In the data rows, zero lies at 7.5, halfway between 7 and 8.
Here are some points:
(7, 8, 9, 8, 8, 9, 9, 9, 9, 9, 9, 9, 8, 8, 8, 8)
(9, 9, 9, 8, 9, 10, 10, 10, 10, 10, 9, 9, 9, 10, 9, 9)
(8, 8, 8, 7, 7, 7, 7, 6, 6, 6, 6, 6, 6, 6, 5, 5)
(6, 6, 7, 8, 9, 9, 9, 8, 8, 8, 8, 8, 8, 8, 8, 7)
(8, 8, 8, 8, 10, 12, 12, 11, 11, 11, 11, 11, 11, 11, 11, 10)
(10, 9, 9, 9, 9, 8, 10, 10, 10, 10, 10, 10, 9, 9, 9, 9)
(7, 7, 6, 6, 6, 6, 6, 5, 5, 5, 6, 9, 9, 9, 8, 8)
(9, 9, 9, 8, 8, 8, 8, 8, 8, 7, 7, 7, 7, 7, 7, 7)
(7, 7, 6, 6, 6, 6, 6, 7, 7, 7, 7, 7, 7, 6, 6, 6)
(7, 8, 7, 7, 7, 7, 6, 6, 6, 6, 6, 6, 5, 5, 5, 5)
(8, 7, 7, 7, 7, 6, 6, 6, 6, 6, 6, 6, 6, 6, 6, 6)
(9, 8, 9, 9, 8, 8, 8, 8, 8, 8, 9, 10, 10, 10, 10, 10)
(7, 6, 6, 6, 6, 5, 5, 5, 5, 5, 5, 4, 4, 4, 4, 4)
(7, 6, 6, 5, 6, 6, 6, 6, 5, 5, 5, 5, 5, 5, 5, 5)
(7, 6, 6, 7, 6, 6, 6, 6, 6, 6, 5, 5, 5, 5, 5, 5)
(8, 7, 7, 7, 6, 6, 6, 6, 6, 6, 5, 5, 5, 5, 5, 5)
(7, 7, 6, 6, 6, 6, 6, 5, 5, 5, 5, 5, 5, 4, 4, 4)
(7, 7, 8, 8, 7, 7, 8, 8, 8, 8, 7, 8, 9, 9, 13, 15)
(8, 10, 12, 15, 15, 15, 15, 15, 15, 15, 15, 15, 15, 15, 15, 15)
(7, 7, 7, 6, 6, 6, 6, 6, 5, 5, 5, 5, 5, 5, 5, 4)
(8, 8, 8, 7, 7, 8, 8, 10, 10, 10, 10, 10, 10, 10, 10, 10)
(5, 6, 6, 6, 7, 7, 7, 7, 7, 7, 7, 6, 6, 6, 6, 6)
(7, 7, 7, 7, 6, 6, 6, 6, 6, 6, 5, 5, 6, 6, 6, 6)
(7, 7, 7, 7, 7, 8, 8, 8, 8, 8, 8, 7, 7, 7, 7, 7)
(8, 9, 10, 11, 11, 11, 10, 10, 10, 10, 10, 10, 10, 9, 9, 9)
(7, 7, 7, 6, 6, 6, 6, 6, 6, 5, 5, 5, 5, 5, 5, 5)
(9, 9, 9, 8, 8, 8, 8, 7, 7, 7, 7, 7, 7, 7, 7, 6)
(7, 7, 7, 7, 6, 6, 6, 6, 6, 5, 5, 5, 5, 5, 5, 5)
(8, 10, 10, 10, 9, 9, 9, 9, 9, 9, 9, 8, 8, 8, 8, 8)
(10, 9, 9, 9, 8, 8, 8, 8, 8, 7, 7, 7, 7, 7, 7, 7)
(8, 8, 8, 7, 7, 7, 7, 6, 6, 6, 6, 6, 6, 6, 5, 5)
(7, 7, 6, 6, 6, 7, 7, 7, 8, 7, 7, 7, 7, 7, 7, 7)
(8, 7, 7, 7, 6, 7, 7, 7, 10, 11, 14, 15, 15, 15, 15, 15)
(7, 7, 7, 6, 6, 6, 6, 6, 5, 5, 5, 5, 5, 5, 5, 5)
(6, 6, 6, 5, 5, 5, 5, 5, 4, 4, 4, 4, 4, 4, 4, 4)
(8, 7, 8, 7, 8, 8, 8, 9, 9, 9, 9, 9, 8, 8, 8, 8)
(8, 7, 7, 7, 6, 6, 6, 6, 6, 5, 5, 5, 5, 5, 5, 5)
(7, 7, 6, 6, 6, 6, 6, 5, 5, 5, 5, 5, 5, 5, 4, 4)
(7, 8, 9, 10, 11, 11, 11, 11, 11, 11, 11, 10, 10, 10, 10, 10)
(7, 6, 7, 7, 7, 7, 7, 7, 8, 8, 10, 10, 10, 10, 10, 10)
(7, 7, 7, 7, 8, 7, 7, 7, 7, 7, 7, 6, 6, 6, 6, 6)
(7, 7, 7, 7, 6, 6, 6, 6, 6, 6, 6, 6, 6, 6, 7, 9)
(14, 13, 13, 12, 13, 14, 14, 14, 14, 14, 14, 13, 13, 13, 13, 13)
(7, 7, 8, 7, 8, 8, 9, 9, 9, 9, 9, 8, 8, 8, 8, 8)
Then 10 other points, each followed by its number:
(7, 7, 7, 7, 7, 6, 6, 6, 6, 6, 6, 6, 6, 6, 5, 5) 0
(8, 8, 8, 7, 7, 8, 9, 8, 8, 9, 10, 10, 10, 10, 10, 9) 1
(8, 8, 7, 7, 7, 7, 6, 6, 6, 6, 6, 6, 6, 5, 5, 5) 2
(8, 7, 7, 7, 7, 6, 6, 6, 6, 6, 6, 5, 5, 5, 5, 5) 3
(7, 7, 6, 6, 6, 5, 6, 6, 6, 6, 6, 5, 5, 5, 5, 5) 4
(8, 8, 8, 10, 11, 11, 12, 12, 12, 12, 12, 12, 12, 12, 12, 12) 5
(7, 6, 6, 6, 5, 5, 5, 5, 5, 4, 4, 4, 4, 4, 4, 4) 6
(8, 8, 8, 8, 7, 7, 7, 7, 7, 7, 7, 7, 6, 6, 6, 6) 7
(5, 4, 4, 4, 4, 3, 3, 3, 3, 3, 3, 2, 2, 2, 2, 2) 8
(9, 8, 8, 8, 7, 7, 7, 7, 7, 7, 6, 6, 6, 6, 6, 6) 9
Which of these numbered points is nearest to each point below by angle, seen from the average point of the first points? Its number follows each.
(8, 8, 7, 7, 7, 7, 6, 6, 6, 6, 6, 6, 6, 5, 5, 5) > 2
(7, 6, 6, 6, 5, 5, 5, 5, 5, 4, 4, 4, 4, 4, 4, 4) > 6
(7, 7, 7, 7, 7, 7, 7, 7, 7, 7, 7, 6, 6, 6, 6, 6) > 4
(7, 7, 6, 7, 7, 7, 7, 7, 7, 7, 7, 6, 6, 6, 6, 6) > 4
(8, 7, 7, 7, 7, 6, 6, 6, 6, 6, 6, 5, 5, 5, 5, 5) > 3
(6, 7, 7, 6, 6, 6, 7, 7, 7, 7, 7, 7, 7, 6, 6, 6) > 4
(8, 7, 7, 7, 7, 6, 6, 6, 6, 6, 6, 5, 5, 5, 5, 5) > 3
(8, 8, 8, 8, 8, 7, 7, 7, 7, 7, 7, 7, 6, 6, 6, 7) > 7
(7, 7, 6, 7, 6, 6, 6, 6, 6, 6, 6, 5, 5, 5, 5, 5) > 4
(8, 8, 8, 8, 7, 7, 7, 7, 7, 7, 7, 6, 6, 6, 6, 6) > 7
(6, 6, 6, 5, 6, 7, 7, 9, 9, 12, 12, 13, 14, 15, 15, 15) > 1
(8, 8, 7, 7, 7, 8, 8, 7, 7, 7, 7, 7, 7, 7, 6, 6) > 2
(7, 7, 7, 6, 6, 6, 6, 5, 5, 5, 5, 5, 5, 5, 4, 4) > 0
(5, 5, 6, 6, 6, 6, 6, 7, 6, 6, 6, 7, 8, 8, 8, 8) > 8
(8, 8, 8, 8, 7, 7, 7, 7, 7, 8, 8, 8, 8, 7, 7, 7) > 7
(9, 8, 8, 8, 7, 7, 7, 7, 7, 7, 6, 6, 6, 6, 6, 6) > 9
(8, 8, 8, 8, 7, 7, 7, 7, 7, 7, 6, 6, 6, 6, 6, 6) > 9
(8, 8, 7, 7, 7, 7, 6, 6, 6, 6, 6, 6, 6, 5, 5, 5) > 2
(7, 6, 6, 6, 6, 6, 6, 6, 6, 6, 6, 6, 6, 6, 6, 6) > 8
(8, 8, 8, 8, 8, 7, 7, 7, 7, 7, 7, 6, 6, 6, 6, 6) > 7
(8, 8, 7, 7, 7, 7, 6, 6, 6, 6, 6, 6, 6, 5, 5, 5) > 2
(9, 9, 8, 8, 8, 7, 7, 7, 7, 7, 7, 7, 6, 6, 6, 6) > 7
(8, 9, 8, 8, 8, 8, 8, 7, 7, 7, 7, 7, 7, 6, 6, 6) > 7
(8, 8, 8, 7, 7, 7, 7, 7, 7, 7, 7, 7, 7, 7, 7, 7) > 2
(6, 8, 8, 7, 7, 7, 7, 6, 6, 6, 6, 6, 6, 6, 6, 5) > 0
(9, 8, 8, 8, 8, 7, 7, 7, 7, 7, 7, 7, 6, 6, 6, 6) > 7
(8, 8, 8, 7, 7, 7, 7, 7, 7, 7, 7, 7, 7, 6, 6, 6) > 2
(8, 8, 8, 7, 7, 8, 8, 8, 8, 8, 8, 8, 7, 7, 7, 7) > 7
(9, 9, 9, 8, 8, 8, 8, 8, 8, 7, 7, 7, 7, 7, 7, 7) > 9
(8, 8, 8, 8, 7, 7, 7, 7, 7, 6, 6, 6, 6, 6, 6, 6) > 9
(7, 7, 7, 7, 6, 6, 6, 7, 7, 8, 8, 7, 7, 7, 7, 7) > 4
(8, 8, 8, 7, 7, 7, 7, 7, 6, 6, 6, 6, 6, 6, 6, 6) > 2
Now 10 new points, numbered from 0 again:
(8, 7, 7, 8, 8, 7, 7, 7, 7, 7, 9, 8, 8, 8, 8, 8) 0
(7, 7, 6, 6, 6, 7, 8, 8, 8, 8, 8, 9, 9, 9, 9, 9) 1
(7, 7, 6, 8, 7, 9, 10, 10, 11, 11, 14, 14, 14, 13, 13, 13) 2
(7, 7, 7, 7, 6, 6, 6, 6, 6, 5, 5, 5, 5, 5, 5, 8) 3
(8, 7, 7, 7, 6, 6, 6, 7, 6, 6, 6, 6, 6, 6, 6, 5) 4
(8, 7, 7, 7, 6, 6, 6, 6, 6, 6, 6, 5, 5, 5, 5, 5) 5
(7, 7, 7, 7, 6, 6, 6, 6, 6, 5, 5, 5, 5, 5, 5, 5) 6
(5, 5, 5, 4, 4, 4, 4, 5, 5, 5, 5, 10, 10, 10, 9, 9) 7
(7, 6, 6, 6, 8, 8, 8, 7, 7, 7, 7, 7, 7, 7, 6, 6) 8
(7, 6, 6, 6, 5, 5, 5, 5, 5, 5, 5, 4, 4, 4, 4, 4) 9
Which of these numbered points is nearest to each point below by angle, seen from the average point of the first points? Its number follows each.
(7, 7, 7, 7, 6, 6, 6, 6, 6, 5, 5, 5, 5, 5, 5, 5) > 6
(8, 7, 7, 7, 6, 6, 6, 6, 6, 6, 6, 5, 5, 5, 5, 5) > 5
(8, 7, 9, 9, 9, 8, 8, 8, 8, 8, 8, 7, 7, 7, 7, 7) > 0
(7, 6, 8, 8, 7, 7, 7, 7, 7, 6, 6, 6, 6, 6, 6, 6) > 6
(11, 10, 13, 14, 15, 15, 15, 15, 15, 15, 15, 15, 15, 15, 15, 15) > 2
(7, 6, 6, 6, 7, 6, 6, 6, 6, 6, 6, 5, 5, 5, 5, 5) > 9
(7, 6, 6, 6, 9, 9, 8, 8, 8, 8, 8, 8, 8, 7, 7, 7) > 8
(6, 6, 5, 5, 5, 6, 8, 9, 9, 9, 9, 9, 9, 9, 9, 9) > 1
(7, 7, 7, 6, 6, 6, 6, 6, 6, 5, 5, 5, 5, 5, 5, 5) > 6
(8, 9, 8, 8, 8, 8, 8, 7, 7, 7, 7, 7, 7, 8, 8, 8) > 3
(7, 6, 6, 6, 5, 5, 5, 5, 5, 5, 5, 5, 5, 4, 7, 8) > 3
(8, 7, 8, 7, 7, 7, 7, 7, 7, 6, 6, 6, 6, 6, 6, 6) > 6
(7, 6, 6, 6, 6, 5, 5, 6, 6, 6, 6, 6, 6, 5, 5, 5) > 9
(9, 8, 8, 8, 8, 7, 7, 7, 7, 7, 7, 6, 6, 7, 6, 6) > 5
(7, 6, 6, 6, 6, 5, 5, 5, 5, 5, 5, 5, 4, 4, 4, 4) > 9
(8, 7, 7, 7, 6, 6, 6, 6, 6, 6, 9, 8, 8, 8, 9, 9) > 0
(7, 7, 7, 7, 7, 7, 7, 7, 7, 7, 7, 7, 7, 7, 7, 7) > 9
(7, 7, 7, 8, 7, 7, 7, 7, 7, 6, 6, 6, 6, 6, 6, 6) > 6
(7, 6, 6, 8, 9, 8, 8, 8, 8, 8, 8, 7, 7, 7, 7, 7) > 8
(10, 9, 9, 9, 9, 8, 8, 8, 8, 8, 8, 7, 7, 7, 7, 7) > 0
(7, 11, 11, 12, 13, 13, 13, 12, 12, 15, 15, 15, 15, 15, 15, 15) > 2
(7, 7, 8, 10, 10, 12, 12, 12, 14, 13, 14, 14, 14, 14, 14, 13) > 2
(8, 8, 7, 7, 7, 7, 6, 6, 6, 7, 7, 6, 7, 7, 7, 8) > 3
(9, 9, 11, 13, 13, 13, 13, 14, 14, 14, 14, 14, 14, 15, 15, 15) > 2
(7, 7, 6, 6, 6, 6, 6, 9, 9, 9, 9, 9, 9, 9, 9, 8) > 1
(7, 7, 9, 14, 14, 14, 14, 14, 14, 15, 15, 15, 15, 15, 15, 15) > 2
(4, 5, 4, 4, 4, 5, 7, 8, 8, 10, 10, 10, 10, 10, 10, 9) > 1
(7, 7, 7, 6, 6, 6, 6, 6, 5, 5, 6, 8, 9, 9, 9, 9) > 7
(9, 10, 12, 12, 13, 13, 14, 14, 14, 14, 14, 13, 13, 13, 13, 13) > 2
(8, 8, 7, 7, 7, 7, 6, 6, 6, 6, 6, 7, 7, 7, 7, 7) > 4
(7, 7, 7, 6, 6, 6, 6, 6, 6, 5, 5, 5, 5, 5, 5, 5) > 6
(8, 8, 7, 7, 7, 8, 8, 8, 8, 8, 8, 8, 7, 7, 7, 7) > 8
